Here are some numbered points:
[23. 28. -12. -10. -41. -26. -33. 21. 41. -41. 36. 5. 18. 4.
 22. 12.] 0
[-19. -38. -1. 127. 4. -7. -1. -49. -38. 122. -38. 39. -24. 46.
 -18. -47.] 1
[27. 22. -12. -27. -41. -26. -33. 32. 61. -27. 38. 5. 27. -52.
 15. 37.] 2
[-19. 13. 22. -20. 16. 21. 12. -6. -38. 18. -38. 5. -24. 20.
 60. -47.] 3
[42. 18. -12. -9. 6. 43. 15. 10. -38. -6. -38. -2. 39. 5.
 28. 16.] 4
[-19. -38. 40. 38. 17. 25. 18. -49. -38. -11. -38. 15. -24. 27.
 -18. -47.] 5
[43. 16. -12. 0. 23. 36. 37. 12. 14. -20. -38. 14. 22. 24.
 46. -47.] 6
[1. 29. -12. -65. -41. -26. -33. 45. 45. -71. 83. -47. 9. -52.
 -4. 59.] 7
[22. 27. -12. -65. -41. -26. -33. 18. 35. -33. 49. -47. 25. -52.
 18. 45.] 8
[-19. 24. -12. 18. 4. 19. 14. 6. -38. 5. -38. 28. -24. 13.
 -18. -47.] 9
[-19. -38. 10. 66. 3. -3. 0. -49. -38. 113. -38. 47. -24. 66.
 -18. -47.] 10
[-19. 15. 23. 7. 23. 16. 21. -49. -38. 11. -38. 34. -24. 6.
 -18. 0.] 11
[8. 31. -12. -65. -41. -26. -33. 36. 73. -71. 65. -47. 10. -52.
 -2. 56.] 12
[12. 20. -12. -30. -41. -26. -33. 27. 29. -71. 44. -47. 8. -52.
 9. 38.] 13
[-2. 41. -12. -65. -41. -26. -33. 38. 98. -71. 99. -47. 1. -52.
 -3. 85.] 14
[-19. -38. 4. 46. 13. 5. 0. -49. -38. 54. -38. 47. -24. 78.
 -18. -47.] 15
[-19. -38. 17. 65. 17. 15. 8. -49. -38. 48. -38. 7. -24. 43.
 -18. -47.] 16
[-19. -38. 18. 24. 18. 10. 15. -49. -38. 36. -38. 35. -24. 47.
 -18. -47.] 17
[-19. -38. -12. -5. 7. 38. 25. 0. -38. 9. -38. 9. 34. 21.
 -18. -47.] 18
[-19. 23. 56. -4. 14. 27. 16. 24. -38. 6. -38. 0. 32. 10.
 -18. -3.] 19
[20. 18. -12. -65. 37. -26. -33. 22. 37. -35. 37. -47. 23. -52.
 14. 50.] 20
[-19. 8. 30. 21. 10. 12. 4. -49. -38. 22. -38. 29. -24. 13.
 -18. -47.] 21
[8. 29. -12. -65. -41. -26. -33. 41. 61. -71. 76. -47. 17. -52.
 5. 62.] 22
[5. 40. -12. -65. -41. -26. -33. 31. 55. -71. 50. -47. 20. -52.
 9. 51.] 23
[-19. -38. -12. 3. 3. 28. 26. 4. -38. -4. -38. 7. -24. 1.
 -18. -47.] 24
[25. 11. -12. -18. -41. -26. -33. 33. 42. -71. 27. -47. 23. -52.
 21. 34.] 25
[-19. -38. 16. 24. 5. 8. 11. -49. -38. 72. -38. 40. -24. 43.
 -18. -47.] 26
[-19. -38. 17. 63. 16. 8. 8. -49. -38. 96. -38. 49. -24. 35.
 -18. -47.] 27
[22. 12. -12. -65. -41. -26. -33. 57. 45. -47. 57. -47. 10. -52.
 1. 44.] 28
[9. 15. -12. -65. -41. -26. -33. 25. 100. -71. 66. -47. 17. -52.
 8. 62.] 29
[-19. -38. -12. 3. 22. 16. 16. -49. -38. 22. -38. 16. -24. 11.
 -18. -47.] 30
[-19. -38. -5. 127. -5. -9. -3. -49. -38. 127. -38. 73. -24. 109.
 -18. -47.] 31
[-19. -38. 27. 14. 15. 13. 33. -3. -38. 12. -38. 18. -24. 32.
 -18. -47.] 32
[13. 27. -12. -33. -41. -26. -33. 28. 59. -71. 61. -47. 4. -52.
 3. 78.] 33
[-19. -38. -4. 99. 5. -6. -3. -49. -38. 127. -38. 54. -24. 100.
 -18. -47.] 34
[27. 12. -12. -2. 18. 40. 11. -3. -38. -12. -38. 16. -24. 18.
 -18. 4.] 35
[-19. -38. -12. -3. 14. 34. 17. 10. 27. 4. -38. 7. 35. 17.
 -18. -2.] 36
[-19. 6. 22. 22. 25. 23. 4. -49. -38. 21. -38. 32. -24. 4.
 -18. -47.] 37
[19. 34. -12. -19. -41. -26. -33. 33. 32. -36. 50. -47. 12. -14.
 18. 35.] 38
[-5. 32. -12. -65. -41. -26. -33. 51. 127. -71. 98. -47. -10. -52.
 -4. 115.] 39
[20. 18. -12. -25. 4. -26. -33. 21. 32. -37. 33. -47. 16. -52.
 14. 43.] 40
[46. 26. -12. 4. 14. 70. -33. 11. 27. -29. 12. 21. 24. -2.
 32. 15.] 41
[-19. -38. -12. 10. 8. 3. 9. -49. -38. 1. -38. 32. -24. 43.
 -18. -47.] 42
[-19. -38. 17. 22. 8. 4. 16. -49. -38. 60. -38. 30. -24. 23.
 -18. -47.] 43
[-19. 21. -12. -24. 23. -26. -33. 17. 53. -25. 53. 6. 35. -11.
 39. 40.] 44
[-19. -38. 45. 12. 13. 20. 19. 0. -38. 9. -38. 13. -24. 9.
 -18. -47.] 45
[-19. -38. 18. 30. 10. 19. 12. -49. -38. 42. -38. 10. -24. 27.
 -18. -47.] 46
[12. 19. -12. -65. -41. -26. -33. 15. 45. -71. 31. -47. 12. -52.
 19. 28.] 47
[31. 13. -12. -24. 18. -26. 27. 3. 40. -17. 11. 8. 27. -52.
 20. 28.] 48
[-19. -38. 24. -4. 14. 16. 19. -5. -38. 0. -38. 15. -24. 16.
 -18. -47.] 49
[16. 15. -12. -65. -41. -26. -33. 38. 65. -71. 47. -47. 4. -52.
 2. 53.] 50
[-19. 29. -12. 31. 0. -26. 25. 2. -38. 16. -38. 19. -24. 14.
 -18. -47.] 51
[7. 33. -12. -65. -41. -26. -33. 35. 90. -71. 45. -47. 16. -52.
 4. 75.] 52
[32. 22. -12. 13. 18. 42. 29. 10. -38. -16. 15. 4. 39. 20.
 32. -47.] 53
[-19. 22. 39. -13. 8. 33. 10. 2. -38. 23. -38. 18. -24. 4.
 46. -47.] 54
[30. 32. -12. -25. 15. 34. -33. 23. 32. -21. 22. -47. 18. 4.
 28. 16.] 55
[-19. 19. -12. 4. 8. 35. 24. 8. -38. -16. 20. 17. -24. 16.
 -18. 15.] 56
[-19. 6. -12. -10. 16. -26. 36. 10. 12. -14. 26. 13. 31. 16.
 31. 10.] 57
[27. 12. -12. -18. 12. 32. 28. 18. 29. -32. -38. 21. 19. -4.
 20. 19.] 58
[-19. -38. -5. 127. 1. -11. 4. -49. -38. 127. -38. 106. -24. 86.
 -18. -47.] 59
[-19. -38. 8. 51. 14. 5. 15. -49. -38. 55. -38. 40. -24. 74.
 -18. -47.] 60
[-19. 18. -12. -23. -41. -26. -33. 27. 40. -17. 25. -47. 12. -52.
 21. 35.] 61
[-19. -38. 17. 53. 8. 16. 13. -4. -38. 37. -38. 16. -24. 27.
 -18. -47.] 62
[38. 12. -12. -16. 19. -26. -33. 6. -38. -29. 29. -2. -24. 11.
 -18. 15.] 63
[-19. -38. 10. 44. 3. 10. 11. -49. -38. 77. -38. 49. -24. 55.
 -18. -47.] 64
[-19. -38. 19. 12. 9. 15. 20. -49. -38. 86. -38. 15. -24. 34.
 -18. -47.] 65
New points follow, each followed by the numbers of its three nearest points above by angle, nearest first.
[15. 26. -12. -65. 36. -26. -33. 43. 65. -42. 57. -47. 2. -52.
 11. 73.] 20 40 14
[-19. -38. 23. -9. 10. 9. 15. 0. -38. 0. -38. 25. -24. 20.
 -18. -47.] 49 32 45
[-19. 14. -12. 15. 26. 21. 27. 1. -38. -7. -38. 22. -24. 5.
 -18. -47.] 9 24 51
[-19. 19. -12. 11. 22. 21. 11. 2. -38. -25. -38. 21. -24. 16.
 41. -47.] 3 9 54
[-19. 24. 25. 13. 12. 9. 9. -3. -38. 12. -38. 28. -24. 9.
 -18. 15.] 11 21 37
[-19. 11. 33. 0. 22. 27. 9. 2. -38. -6. -38. 13. 37. 16.
 -18. -47.] 19 18 45
[23. 14. -12. -13. 15. -26. 18. 21. 34. -29. 23. -3. 34. -52.
 29. 9.] 48 40 2
[-19. -38. -12. -3. 0. 25. 21. -2. -38. -4. -38. 10. -24. 7.
 -18. -1.] 24 49 32
[26. 14. -12. -7. 29. 44. -33. 10. 17. -8. -38. -47. 27. 7.
 45. 36.] 55 41 4
[-19. -38. 24. 8. 6. 17. 30. -3. -38. 4. -38. 23. 36. 6.
 -18. -47.] 18 45 49
[46. 37. -12. -5. 20. -26. 22. 4. 22. -25. 13. -47. 25. 14.
 24. 18.] 55 40 38
[-19. 11. -12. -10. 18. 33. 14. 15. 18. -17. -38. -47. 27. 16.
 -18. 8.] 36 58 55
[27. 15. -12. -16. 20. -26. -33. 26. 41. -37. 42. -47. 21. -52.
 8. 35.] 40 20 25
[-19. -38. 24. 18. 16. 0. 3. -49. -38. 46. -38. 36. -24. 15.
 -18. -47.] 43 26 17
[58. 13. -12. 7. 18. 37. -33. 25. 15. -14. -38. 25. 29. 0.
 -18. 4.] 41 58 4
[-19. -38. 35. 2. 23. 28. 22. 2. -38. 1. -38. 21. -24. 20.
 60. -47.] 3 54 45
[50. 23. 53. 6. 8. 37. 17. 3. -38. -10. -38. 4. -24. 22.
 -18. 29.] 35 19 4
[30. 28. -12. -20. -41. -26. -33. 33. 37. -23. 16. -47. 20. 4.
 23. 28.] 38 25 0
[-19. -38. 2. 125. 0. -1. 10. -49. -38. 76. -38. 40. -24. 50.
 -18. -47.] 1 31 59
[-19. 24. -12. -8. 15. 21. 21. -3. -38. 13. -38. 23. -24. 14.
 -18. -47.] 9 51 37
[54. 33. -12. -15. 30. -26. 30. 14. 23. -24. 32. 0. 28. -52.
 -18. 27.] 48 20 40
[-19. 18. -12. 1. 15. 19. 21. 12. -38. -4. -38. -47. 48. 2.
 38. 12.] 4 19 53
[-19. 26. -12. -5. 21. -26. 25. -5. 15. -28. -38. 4. -24. 15.
 40. -6.] 3 6 57
[-19. 22. -12. -10. 18. -26. 29. 15. 33. -17. 41. 33. 27. 4.
 19. -47.] 57 44 48
[-19. 16. -12. -13. 26. 42. 28. 34. -38. -9. 16. 7. 31. -4.
 37. 8.] 53 4 56
[-19. 11. -12. -18. 23. 24. 23. 3. -38. -11. 14. 7. 49. 4.
 -18. 14.] 56 19 53
[56. 25. -12. -7. 14. -26. 33. 5. 14. -30. 25. 17. 30. 7.
 32. 24.] 48 57 0
[-19. -38. 15. 21. 9. 10. 19. -49. -38. 41. -38. 39. -24. 2.
 -18. -47.] 43 46 26
[34. 22. -12. -3. 4. 17. 24. 15. -38. -11. -38. 10. 43. 0.
 44. 18.] 4 58 6
[-19. 13. -12. 9. 14. 37. 48. 16. -38. -13. -38. 9. 34. 11.
 -18. -47.] 18 9 24
[-19. 25. -12. -6. 11. 33. 20. 15. -38. 12. -38. 2. 49. 13.
 -18. -47.] 18 19 9
[-19. 21. -12. -9. 2. 43. 43. 26. 14. -14. 28. 8. 26. -9.
 29. 15.] 57 58 41
[-19. -38. -12. 8. 4. 16. 21. 0. -38. -3. -38. 19. 53. 6.
 -18. -47.] 18 24 49
[26. 17. -12. -65. -41. -26. -33. 12. 40. -32. 32. -47. 24. -52.
 12. 36.] 8 47 23
[-19. 13. -12. 13. -2. 12. 20. 5. 21. -3. -38. 20. -24. 8.
 -18. 1.] 9 51 11
[-19. 18. 26. 10. 7. 30. 42. 11. -38. -8. 4. 15. -24. 15.
 -18. -47.] 9 32 45
[-19. 8. -12. 3. 30. -26. 23. 29. 29. -20. 3. 22. 32. -52.
 36. 17.] 48 57 44
[41. 13. -12. -2. 11. 37. 26. 16. -38. -2. -38. 5. -24. 12.
 -18. 20.] 35 4 56
[37. 14. -12. 0. 14. 51. 25. 17. 30. -28. 31. -47. 30. 10.
 -18. 18.] 55 41 58
[48. 5. -12. 0. 18. -26. -33. 27. -38. -29. 26. -47. 25. 0.
 -18. 5.] 63 40 38
[39. -38. -12. -9. 26. -26. 31. 14. 22. -22. 27. 11. 32. 21.
 36. 7.] 57 48 44
[-19. 39. -12. 9. 8. 21. 13. 13. -38. 2. 23. 14. 38. 6.
 37. 15.] 53 57 4
[-19. 26. -12. 5. 30. 35. 39. 17. -38. -30. 26. 7. -24. 14.
 43. 9.] 56 53 3
[-19. 4. -12. 1. 22. 15. 23. -49. -38. -3. -38. 21. -24. 15.
 54. -47.] 3 54 30
[-19. 7. -12. -10. 22. 48. 25. 6. 25. -14. -38. 11. -24. -7.
 -18. 30.] 58 36 35
[-19. -38. 34. 17. 14. 25. 45. -1. -38. -6. -38. 17. -24. 25.
 -18. -47.] 32 45 49
[59. -38. 28. -4. 49. 33. 29. -1. -38. -15. -38. 22. -24. 0.
 -18. 1.] 35 49 45
[24. 14. -12. -21. 21. -26. -33. 26. -38. -25. 40. -9. 21. 4.
 21. 27.] 63 20 40
[36. 21. -12. -15. 16. 85. 30. 10. 30. -22. 21. 2. 36. 1.
 15. 20.] 41 58 55
[-19. 11. -12. 4. 9. 15. 38. 11. -38. 0. -38. 1. 46. -52.
 50. 9.] 4 58 53
[32. 15. -12. -27. 23. -26. -33. 25. 32. -71. 47. -47. 15. -52.
 19. 46.] 40 20 13
[23. 33. -12. -19. 32. -26. -33. 37. 41. -28. 45. 6. 18. 0.
 30. 19.] 44 0 20
[-19. 18. -12. -17. 9. 32. 12. 22. 28. -13. -38. 18. -24. -2.
 -18. 10.] 58 36 35
[-19. 33. -12. -10. 15. -26. 33. 3. -38. -18. 42. 13. 32. -5.
 37. 18.] 57 44 53
[-19. 21. -12. -7. 12. 18. 25. 13. -38. -8. -38. 15. 22. 15.
 39. 8.] 4 3 54
[24. 14. -12. -24. 37. -26. 43. 8. 28. -31. 27. -47. 21. -52.
 17. 23.] 48 20 40
[27. 17. -12. -19. 7. -26. -33. 53. 26. -33. 25. -47. 25. -52.
 21. 38.] 40 20 25
[39. 13. -12. 2. 24. 28. -33. 8. -38. -12. -38. 4. 40. 3.
 -18. 5.] 4 35 41
[-19. -38. 22. 19. 13. 26. 5. 0. -38. 20. -38. 19. -24. 5.
 -18. -47.] 45 49 32
[33. 18. -12. -16. 8. -26. 14. 13. -38. -12. 32. 12. 14. 17.
 20. 20.] 63 57 53
[-19. -38. 23. 1. 3. 28. 0. 9. -38. 2. -38. 33. -24. 26.
 -18. -47.] 49 45 32
[-19. -38. -1. 120. 12. -4. -4. -49. -38. 127. -38. 52. -24. 51.
 -18. -47.] 1 34 31
